In the rows, 128 means zero.
The rows below come in pairs that one turn or mirror swaps. Which row does each named row swap with?
The rows were stretched afterwards, more along some directions than others.
goru: [135 106 158 110 100 131 140 122 137 122 127 143 129 138 114 108 142 115
 147  94 143 151 136]
rebuz: [175  89 138 125  86 108 155 159  88 128 138 113 122 143 157 104 169 148
 156  85 152 131 119]
beva: [117 117 142 139 130  90 142 140  90 127 138 114 127 133 167 149 133 139
 124 103 123 155 127]
vebe: [179 111 126 123  69 130 142 133  84 117 123 131 137 148 143 105 182 168
 163  97 174 125 140]
bula: [146 134  97 176 146 109 137 146 131 109 130 161 122 161 152 123 134 120
 104 122 101 145 158]
rabok: [144 110 169  90  84 107 142 152  86 140 125 129  81 127  99 103 171 161
 154 122 122 172 122]
Fil: [139 120 114 129 117 123 137 170 123 127 104 133  95 144 144 116 147 140
 137 100 100 202 137]
Mura: [143 123 109 138 118 125 130 163 120 133 105 138  90 140 135  95 135 131
 115 103  92 203 142]
vudu: [135 125 151  90 121 102 133 122 129 138 148 113 153 152 138 173 140 141
 132  99 136 131 155]
zuz: [136 135 149 110 110  71 159 124 108 146 160 128 121  98 135 120 164 135
 137 126 104 185 149]
Rim: [160 113 113 135 112 153 125 143 130 115 128 119 108 117  83  55 100 131
 113 124 134 107 135]
busor: [127 111 125 117 122  87 143 156 111 157 145 107  90 119  93 103 162 129
 155 136 110 165 106]
Kib: [133 133 164  99 116 111 126 115 131 126 133 142 160 123 126 117 117 155
 122  91 173 115 140]
tonan: [122 143 115 111 118 118 153 147 130 164 150  97  94 114 149 136 114 110
 124 155  71 126 136]
labem: [163 164 125 109 111 139 107 127 125 140 121 156 148 153  98 115 128 157
 140 131 135 114 145]
Misen: [114 153 125 108 140 105 126 149 134 151 136  90 100 103 140 140 127 130
 143 148  84 130 123]
Rel: [175 124 150 132 109  75 161 143  97 150 144 153 107 124 106  88 148 130
 135  84 120 189 140]
nalo: [135 129 123 135 117 114 134 162 129 133 114 136  83 149 126 103 135 128
 125 102  86 210 151]
mok: [176 146 126 102  94 159 126 121 127 140 138 144 149 146  91 108 109 133
 122 134 123 100 145]
zep: [189 119 162  84 114 149 107 155 142 112 111 151 131 112  98  93 147 162
 122 120 125 154 121]
korif: [133 131 118 132 120 119 149 173 148 140 118 141 138 121 129  88 130 117
 117 131 135 132 148]
Lukob: [138 133 110 149 113 113 158 169 130 140 111 144 144 121 152  91 136 126
 123 119 152 126 158]
nika: [150 173 138 120 111 138 123 120 119 144 135 162 161 138 114 143 106 136
 135 120 128 120 148]
lomaf: [152 121 133 140 109 112 138 168 135 130 110 132  88 137 134 109 141 134
 139  99  99 209 150]
gubi: [118 142 133 119 121  68 163 149 107 145 139 129 124 109 150 143 170 142
 173 107 123 180 137]
tibi: [159 124 128 107 137 132 116 141 123 135 138 158 146 136  94 116 159 145
 141 129 138 118 107]
gafib: [128 110 109 118 104 106 154 159 100 152 135 111  88 120 103  91 162 140
 163 135 118 154 103]
Mapu: [144 147 108 171 149 102 126 148 138 121 126 159 118 154 154 126 130 112
 103 116  93 160 171]
giku: [144 138 141 119 118  79 158 132 114 148 140 138 108  97 130 102 163 133
 142 112 121 181 145]
ginut: [140 115 165 126 103 118 135 136 118 127 125 159 131 156 133 122 151 132
 157  74 157 163 146]
dasas: [129 115 103 139 109 106 147 157  96 156 138 116  83 145 104 108 155 136
 160 127 113 158 117]
padu: [112 145 132 127 115  98 128 130 127 128 110 108 105 153 174 151 148 129
 128 121 111 134 157]
nal: [151 168 164 109 109 139 107  89 139 137 122 145 131 122  74  84  94 128
 104 105 154 110 160]
Rit: [174 122 144  77 119 161 110 156 132 120 108 153 130 112  98  83 141 165
 117 120 132 146 110]
Ripo: [129 124 145 150 110  88 149 134  96 128 124 129  92 145 134 128 124 144
 141  84 129 174 148]
fofa: [157 135 140 108 100  93 166 136 105 148 134 151 141 100 125  89 160 144
 144 108 147 173 152]
Pegof: [149 112 153  98  66 131 146 137  85 150 125 143  74 136 108 100 172 159
 141 138 123 159 130]
Nili: [166 162 116 116 124 157 102 114 129 140 131 148 165 141  86 109 112 138
 111 129 137 108 141]
Tamo: [174 111 132  93 117 164 102 153 129 110 106 140 135 121 109  77 135 152
 108 113 128 142 113]
fid: [155 137  99 169 143 116 127 149 123 110 116 172 119 163 150 134 143 133
 108 123  97 157 164]
nuvi: [133 151 137 127  88 103 127 131 112 136 108 115  92 160 153 123 151 135
 130 130 119 129 157]
geta: [178 122 120 138  98 151 114 139 115 112 128 118 110 134  81  62 110 139
 113 122 137 109 143]
Nes: [132 128 142 114 113  73 168 139  99 159 162 145 110 124 137 127 155 138
 148  95 117 197 149]
lok: [110 149 100 124 142 111 130 147 133 156 138  93 114 119 147 137 128 117
 121 150  86 137 131]
Buba: [140 120 104 135 111 132 135 158 122 131 100 128  96 144 147 110 141 135
 124 117  96 189 149]
gav: [113 163 122 110 145 103 139 133 130 153 143 102 110 112 125 149 117 124
 123 147  68 132 132]
Pige: [165 129 140  99  82 124 140 141  82 129 133 140 149 128 130 125 180 184
 175 109 174 121 124]
ranib: [111 142 154 149 130  76 142 115 111 125 135 122 122 131 154 167 119 131
 129  75 124 172 157]
rutot: [142 123 167 101 137 112 123 128 140 115 128 156 155 125 134 118 124 148
 124  95 160 119 128]
Lefup: [180 153 131 166 123 125 125 144 100 104 108 142 146 137 128 157 146 130
 114 105 115 151 165]
Nom: [168 121 115 153 113 148 127 132 120 110 138 130 111 129  77  58 100 130
 105 123 135 107 137]
mati: [125 151 163 114 125  98 143 104 128 176 167 118 112 116  97 139  93 119
 118  88 130 156 169]
rop: [165 123 128 135 117 131 118 133 109 141 137 165 145 162 107 124 164 145
 150 107 160 130 124]
fot: [113 127 161 127 127  93 135 114 116 115 137 102 118 123 113 142 115 134
 140  78 133 157 134]
mukob: [163  98 145 100  79 125 148 136  82 126 155 116 134 138 129 118 159 162
 165  86 163 135 127]
guva: [177 121 152  86 114 166  99 149 131 112 118 142 126 125  96  87 135 157
 112 114 126 138 119]
lital: [163 125 123 121 121 132 125 138 106 130 129 170 146 147 118 126 173 153
 150 119 146 128 113]
vimil: [176 125 142  85 123 171 103 135 142 119 109 148 141 105  95  80 125 150
 101 126 130 134 125]
Som: [148 168 170 120 115 126 107  96 151 132 122 139 132 124 100  93 100 108
 111 102 149 109 159]
defe: [124 143 156 109 127 103 127 119 126 140 131 168 143 144 140 132 137 160
 124  99 160 133 143]
zomi: [167 117 141 137  63 135 144 107  88 125 153 125 148 141 136 107 150 151
 156  86 175 129 156]
maku: [181 143 133 163 124 126 132 144  95  94 107 148 159 126 125 150 146 138
 118 105 130 138 157]
Miteb: [108 139 124  88 113 110 144 163 124 150 137  88 121 106 156 143 129 135
 150 159  93 114 113]
Lene: [150 158 122 103 112 155 119 118 129 145 136 135 154 143 101 116 109 147
 125 129 135  82 136]
bal: [145 138 118 134 112 120 145 166 145 143 112 137 145 117 131  80 132 121
 116 124 149 123 157]
Reto: [177 143 134 166 118 139 126 146  99 102 114 149 143 144 119 154 140 133
 116 108 120 145 158]
dimag: [168 112 129 129  80 122 158 143  73 120 127 118 141 131 179 137 183 162
 164  97 158 140 142]
kimur: [137 130 154 138 126 115 129 111 118 129 140 160 171 139 115 100  95 129
 114  74 174 138 143]

lok is swapped with Nili
dasas is swapped with tibi
padu is swapped with nal
rop is swapped with busor
ginut is swapped with rabok
vebe is swapped with giku
Nom is swapped with bula

The rows below come in pairs that one turn or mirror swaps. Which row does each named row swap with?
The rows were stretched afterwards, more along some directions than others.
vilop: [157 153 104 132 120 147 160 177 147 104  94  80 141 161 110 121 174  76
 117 121 158 136 124 105 134 123 141  97 128 147]
Dakot: [124 105 118 119 124 154 154 183 114 120 131  88 140 147 103 116 148  93
 146 117 116 142 122 121 133 126 113  90 149 109]
libu: [169 124 134 109 145 167 101 147  95 110 139 109 148 172 132 127 182  93
 141 125 120 139 146 122 129 102 136  86 167 113]
denos: [128 117 149 141 116 171 137 153 104 107 119  99 135 169 123 142 170  94
 172 139 130 142 132 116 124 117 121  96 146 108]
mun: [151 137 145 138  99 151 112 171  93 124 108  62 133 133 133 137 170  77
 162 134 139 144 111 130 138 102 128  82 175 129]
Nop: [173 118 140 151 120 169 110 140 102 107 109  80 125 135 115 130 154 113
 149 114 133 145 137 127 135 128 125 124 167 109]
peze: [171 130 128 153 125 173 117 151 103 118 124  64 155 160 114 142 167 118
 147 113 146 129 104 126 124 123 115 112 164 130]
Gote: [152 116 146 130 131 162 131 123 103  97 110  93  99 142 123 111 173  85
 136 151 134 137 125 112 132 108 121 103 173 128]
tisit: [171 120 139 133 139 146 115 139 108 126 129  56 154 157 122 108 197  96
 151 117 147 147 160 132 136  84 144 106 163 121]
Raz: [148 130 132 104 119 190 152 165  96  99 100  95 143 166 130 117 152  79
 143 114 122 114 143 118 132 111 150  88 161 127]
gumu: [158 124 149 125 145 161 152 140 121  99 137  98 117 171 135 103 173 104
 138 141 149 156 146 128 128  82 132  95 145 168]
naviv: [162 117 144 129 143 141 100 133 120 106 116  77 115 160 115 126 204 112
 156 143 165 144 133 120 143 105 109 129 151 122]
zuna: [136 150 136 112 149 122 141 170 157 128 123  81 113 146 139  87 192  88
 135 137 167 167 143 126 134 106 138 100 130 164]
sab: [170 121 145 157 131 163 166 150 131 119 121  90 141 150 118 138 169 110
 120 131 176 128 126 123 136 116 126 122 132 144]
deva: [167 122 147 148 115 144 132 149  92 110 133  67 132 127 121 128 139 108
 169 121 140 146 120 131 121 112 134  99 182 138]
tasu: [144 163 154 127 128 130 148 155 135 123 130  88 145 152 115 112 157  78
 157 122 131 130 152 121 103 107 143  89 152 138]
boriz: [130 111 112 131 127 170 151 168 143 112 126  83 131 126 122 125 153  82
 130 131 170 160 125 128 140 117 122 105 148 123]
sipa: [184 110 129 129 153 121 138 162 109 125 139  94 117 145 122  83 188  94
 118 148 151 154 134 135 108 106 131  99 151 141]
Babi: [158 153 131 127 121 163 170 184 129 129 120  64 124 133 119 128 192  83
 154 139 179 151 135 127 125  87 129  79 150 143]
mukas: [166 134 122 125 157 164 131 125 108 116 137 103 141 163 138 110 181 116
 109 117 129 140 128 125 145 118 130  84 147 138]
tes: [178 126 128 118 137 141  76 131 126 106 109  75 145 184 126 112 202  85
 146 107 168 146 130 130 139 109 123 106 138 116]
Suval: [114 153 126 129 125 169 147 142 132 131 131  66 142 149 135 114 163 101
 124 125 132 153 123 126 147  93 126  86 143 156]
peg: [125 127 133 144 136 125 147 167 138 126 142  82 117 143 127 100 163 111
 130 142 132 159 123 128 117 139 119 117 137 144]
gelil: [126 108 150  91 134 158 145 148  93  92 124  97 139 166 117 114 163  90
 157 110 126 143 141 125 135 100 118 109 153 118]
rono: [162 156 129 135 132 158 144 166 153 128 114  66 157 158 115 122 188 100
 138 100 151 132 127 109 156 137 135 129 126 139]
Kis: [158 126 113 108 139 169 117 144 124 105 121  84 147 183 128 122 143  94
 123  89 131 140 124 140 146 100 126  87 143 142]
funo: [159 159 140 125 127 134 119 149 135 123 130  93 144 174 117 107 189  71
 142 125 145 154 146 123 142 110 136  88 120 145]
nofod: [150 127 146 133 135 149 128 181 138 125 128 107 133 152 136 102 172  53
 135 147 147 152 134 133 122  91 146  92 178 144]
demab: [138 113 144 161 122 143 142 169 153 110 123  70 139 145 101 130 168  92
 145 128 122 134 142 109 126 121 133 113 173 122]
Boke: [163 127 110 159 130 141 139 196 152 126 127  54 142 144 112 115 173  78
 134 115 144 153 113 137 134 106 131  89 153 159]
vut: [151 138 154 128 141 131 141 159 137 120 149  71 128 148 145 103 185 115
 143 135 166 166 151 109 140  77 122 105 151 149]
pugi: [108 132 105 115 132 174 160 151 142 118  95  79 120 143  90 130 172  93
 132 126 148 124 143 108 127  99 135  95 157 110]
matok: [154 163 156 121 126 138 130 151 142 143 124  73 170 170 121 127 213  96
 139 115 157 133 131 108 139 121 126  98 145 131]
Roze: [126 117 136 111  91 190 161 157 114 109  97  84 140 159 105 114 140  82
 142 107 124 146 137 119 130 117 126  97 156 120]
vomam: [177 136 121 123 158 160 127 144 137 116 115  72 139 139 121 104 203  90
 102 128 157 150 145 125 153  96 130  99 154 147]
navuz: [160 114 146 144 133 195 148 160 122  93 130  99 138 179 124 128 163 104
 122 120 140 152 128 126 134 112 115 102 141 146]
Kade: [146 125 109 122 132 160 124 161 128 122 134  93 124 157 132 113 185 110
 120 136 141 153 126 124 163 108 114 120 142 120]
Fufed: [116 103 129 120 142 175 173 167 128  91 142  90 124 141 123 119 151 114
 129 112 123 142 135 107 129 113 128  88 167 130]
kam: [136 127 118  93 145 148 109 128 105 110 123  67 135 161 124 116 162 114
 131 107 147 131 126 126 158  93 121 104 153 137]
buvu: [170 150 128 128 142 167 127 161 134 123 139  76 164 178 137 131 174  92
 133 117 139 137 151 135 134  89 142  91 149 139]
Das: [156  83 134 149 135 186 142 153 120 102  95  74 122 137 133 124 172  94
 150 131 135 155 125 130 133 102 129 109 178 117]
tuz: [117 117 123 118 129 181 126 165 134 138 104  73 112 154 102 104 188  80
 153 145 133 144 139 130 135  80 118 109 174 110]
toru: [149 144 125 131 127 168 126 163 140 130 129  59 149 157 110 124 161  95
 157 111 156 129 145 119 113 107 122 118 149 113]
defur: [157 106 128 141 138 188 172 127 112  94 104  87 125 152 108 143 175  89
 123 116 131 140 121 126 150 123 124 108 140 126]
lam: [176 126 136 136 134 151 124 171 131 119 136  88 150 153 135 115 205 101
 118 130 165 162 130 124 151 122 121  98 128 146]
laf: [101 118 137 143 109 181 160 184 127 142 120 100 141 163 121 128 160  94
 145 140 129 154 114 130 132 105 138  86 158 143]
kezav: [141 108 138 152 132 171 135 180 138 115 118  83 147 170 124 122 153  84
 132 138 108 123 145 118 121 107 154  93 171 135]
livi: [156 113 138 146 133 151 142 154 113 121 125  73 114 119 129  98 172 118
 135 143 173 169 145 141 120 105 137  94 146 135]
gesi: [119 139 143 117 144 168 158 152 102 116 133 103 115 130 128 117 137 107
 145 137 137 139 134 139 131 105 122  90 159 135]
Zogos: [171 145 123 143 118 140 139 168 132 116 125  72 150 156 110 104 161  67
 135 104 111 143 124 106 145 120 147  96 163 129]
kogev: [157 107 129 112 132 143 106 130 115 120  93 102 132 180 124  91 175  75
 132 128 153 122 141 133 132  84 141 114 156 118]
gaboz: [166 119 116 145 128 178 142 137 137 106 131  84 138 148 113 139 159 110
 145 103 138 167 123 119 138 139 125 122 127 121]
mosa: [134 130 130 136 126 180 167 156 112  97 137  80 154 151 125 145 135 100
 136 115 106 123 140 101 137 114 135  82 170 110]
bamu: [130 137 125 110 157 148 135 124 121 117 144  91 136 160 122 116 161 119
 118 118 127 138 124 125 153 103 116  97 155 145]
Mar: [123 147 146 111 132 142 158 142 148 104 142  88 126 154 119 126 151  94
 153 117 154 154 142 112 117 107 145  84 139 145]
vasal: [120 116 115 132 134 180 141 168 120 100 109  82 129 155 115 134 149  83
 133 131 119 121 130 134 120  91 123  83 177 129]
Fuv: [170 143 155 147 114 171 134 152 113 106 128 101 115 146 142 124 154  87
 141 150 131 138 149 133 121 101 147 105 171 141]
loso: [167 130 157 130 143 131 145 128 132 113 152  63 157 146 121 118 180  97
 156 101 151 152 133 130 137 126 135 107 128 149]
bet: [144 168 125 122 102 140 113 146 128 136 101  71 145 139 104 136 183  72
 143 129 178 139 131 130 137 118 146  84 142 136]
tizov: [165 136 141 146 122 175 173 166 139 101 129  83 150 164 117 141 171 119
 123 112 151 147 126 112 139 134 137 109 136 157]
Mef: [136 100 145 125 151 155 143 133 127 103 126  91 105 141 119 117 142 118
 132 142 140 143 168 135 103  97 119 129 153 112]
Tegeb: [170 142 139 133 133 127 130 168 140 108 129  73 125 130 105 103 186  84
 134 110 146 143 133 108 129 125 141 102 167 145]
Zaz: [135 122 137 122 122 143 131 183 109 124 147  83 131 147  99 112 178  99
 151 137 143 154 121 106 123 116 129  90 168 129]
somo: [161 122 127 157 120 153 161 204 134 142 123  69 132 133  98 114 184  80
 143 134 142 144 126 117 119 103 156  76 174 144]
setod: [148 123 146 125 153 148 110 136 117 119 101 108  99 145 119  98 196  94
 114 155 147 145 138 137 133 106 130 104 157 127]
tenov: [140 116 151 126 123 175 113 127 130  94  90 111 120 170 135 114 172  78
 143 131 133 145 144 129 127 109 131 117 151 121]
menoz: [157 127 115 109 129 176 155 193 118 114 119 102 134 177 122 117 160  64
 134 113 134 133 114 122 126 107 122  82 149 129]
ziken: [153 120 128 107 126 160 100 136 123 104 103  88 143 184 111 110 182  91
 129 112 129 130 142 122 143 114 143 110 161 122]
bune: [127 124 151 131 127 173 149 173 100 111 115  87 102 121 122 114 164  98
 143 167 144 140 145 122 109 117 130 101 174 140]
godu: [165 139 155 155 126 157 156 144 106 112 133  66 134 143 131 133 154 116
 153 121 150 136 107 123 124 110 137 105 163 170]
Mafof: [153 140 134 127 135 127 115 158 106 140 131  73 124 122 122  93 166  94
 165 129 155 151 125 143 133 112 132  98 160 131]
Luz: [137 145 158 115 126 134 140 174 101 105 138 101 114 141 135 102 135  88
 128 152 124 140 169 137  98 106 140  85 164 152]
pesiv: [161 106 100 142 113 197 134 164 111 105  98  80 133 162 104 135 158  80
 138 117 120 142 108 133 142 127 119 116 154 109]
veb: [140 128 121 124 128 145 177 176 138  96 125  99 136 162 112 104 166  73
 112 124 123 140 138 110 129 105 140  73 156 152]

naviv is swapped with gumu
veb is swapped with demab
Das is swapped with vomam
matok is swapped with Roze
loso is swapped with gelil
Raz is swapped with rono
boriz is swapped with nofod
Nop is swapped with mukas
Boke is swapped with vasal
deva is swapped with bamu

